A single turn carries every row of the set below to another of its rows. Some are shown first; where does it send the rows asked next?
zud: [ -5.8   2.3 -17.8  -4.3  10.8  -5.9  11.3 -14.8  10.9   5.7   0.2 -14.0
   8.3  10.6  14.3  15.5   8.4  10.3  16.3 -16.5  12.8  -3.8]
lila: [-17.7 -15.6  11.4   3.6  -7.7 -11.5  26.0  -1.9   7.0   6.2  18.9 -12.3
  -5.7   1.2 -14.5  -3.6   0.0  17.4  21.8 -22.4   9.4  -5.8]
Nakob: [  2.7  -2.9  16.0  -6.4  -6.6  -7.1  35.3 -11.9   6.4  13.0  -8.7  -4.6
   8.5   6.5 -17.9 -12.1 -10.6   6.8  -2.0  -0.9  -1.9  -8.6]
Pek: [ -6.1 -10.7   9.8  -8.1 -20.3   0.9 -23.6 -11.1   9.9   4.0   7.0  -9.7
   0.8   2.6 -13.2  27.6   0.8 -11.0   3.8 -17.8  -1.5 -10.3]
Puli: [-15.5 -27.6   7.3  -1.5   2.9  -4.2  10.2 -11.3  12.9   7.5  14.6  -3.3
   0.0   5.9   3.7 -14.1   2.9 -12.1 -22.7  -6.7  -1.0  -2.3]
mep: [-19.4   5.2  -1.4   1.9   7.0 -10.2  32.0  -8.5  13.1   4.8  25.8   4.5
  -3.8  10.6  -5.0  -0.8   2.9  -4.1   3.9  -6.6  -1.3   4.9]
morif: [-13.9  20.5  18.6  -9.8   1.6 -21.3  -4.9 -19.4  16.4  -2.8  -8.7 -16.7
   9.5  -4.2 -21.3   5.6   4.7  -2.1  -5.3 -17.3 -17.5  10.5]
tuti: [-14.8   1.1   3.8 -14.7 -21.1  11.0 -25.0 -13.0  17.8   1.0   0.8 -15.9
  16.0   8.5 -10.9  15.8  13.3  -2.6   1.6 -23.3   0.9   1.4]
rav: [-12.5   3.9 -11.6   0.9   9.7 -23.9   4.3 -12.5  14.0   3.0   7.5 -16.1
  -0.6   4.6  16.6   7.1  14.0   9.6  18.5 -19.7   8.3  -6.8]
Degum: [-10.4   3.3  26.8  -3.9 -26.4   7.9  -1.0  -9.7  15.6   6.9   2.4 -17.3
  18.9  -3.8   0.3  -0.2  14.1  17.4   4.5 -31.4  -1.1  -4.4]
rupa: [ -8.4   6.0  16.3  -4.0 -12.8  -5.3  31.6  -9.7  14.8  11.8   0.3  -4.4
  14.0   8.4  -3.2 -27.4   5.7  11.2  -3.5  -6.8  -2.2  -6.2]
tene: [  3.7   1.3   1.6  10.5 -10.3   1.0 -30.6 -17.9  10.2   4.0  -6.1 -13.0
  -0.1   6.3 -28.9  -2.9   0.6   4.2   9.8 -12.6   1.7  -8.2]
Robi: [ -9.0   3.4  21.0  -2.9  -5.6 -28.0  25.8 -10.4  12.0   7.7  -3.8  -9.8
   2.1   0.8 -17.6 -24.8  -2.1   7.7  -0.4  -5.8  -8.0  -7.5]
dumim: [  0.2   5.6   2.8  17.5 -14.7   0.5 -30.3 -15.4  14.9   6.0  10.2  -2.7
  -3.5   6.8 -11.5  -8.7   9.2  -2.5   4.8 -10.4  -1.5 -12.2]
kemo: [-20.5   2.9  -3.8 -10.0   8.6  -3.4  28.4 -11.5  11.6   0.5   0.3 -15.7
  10.4  11.6 -26.7  -3.8   0.9  14.7  12.9 -16.6   7.3  15.3]
kedi: [-17.1 -22.3   0.4 -13.4  12.2  -2.4   8.8 -16.7  13.4   1.7  -7.4 -16.6
  11.4   8.9 -16.6 -14.2  -0.4  -4.1 -20.9  -8.8   1.1  11.6]
zama: [  4.4  11.5  -6.4   9.0  -7.0  12.6 -24.4 -20.8  14.0   5.6  -0.8  -2.5
   5.8  14.1 -18.1  -1.8   4.8  -4.7  -0.1  -5.1  -0.4  -2.7]
ziz: [  5.6   1.6  21.2  -0.9 -10.8   2.0   9.7 -14.4   5.9  11.1   7.8   3.2
   3.0  -2.4  -3.2  25.7  -7.8 -10.8  -6.8  -9.8 -11.6  -8.7]
nom: [-17.8 -38.3  13.9  -5.2  -4.1  -8.0   3.6  -8.9  11.0   5.0   1.4 -21.6
   3.3  -0.2 -11.0 -19.3   1.7   7.0  -9.2 -19.8   6.7  -3.3]
befo: [ -4.3  -4.6 -12.0  -3.0  13.4 -22.6   6.6 -14.1   6.7   3.5  -2.8 -19.8
  -1.7   3.5   3.0  18.4   1.7  10.5  21.8 -17.7  10.7  -7.8]
logus: [-17.6   7.2   4.7 -10.2 -11.9 -11.0 -28.0 -14.6  18.8  -2.3   8.2  -9.6
   2.2   4.7 -11.1  16.6  11.3 -16.6  -3.3 -15.5  -9.8   1.1]

logus moves to Pek
tene moves to zama
Now find these:
kedi moves to Puli
mep moves to lila
rav moves to befo
morif moves to ziz
Nakob moves to rupa

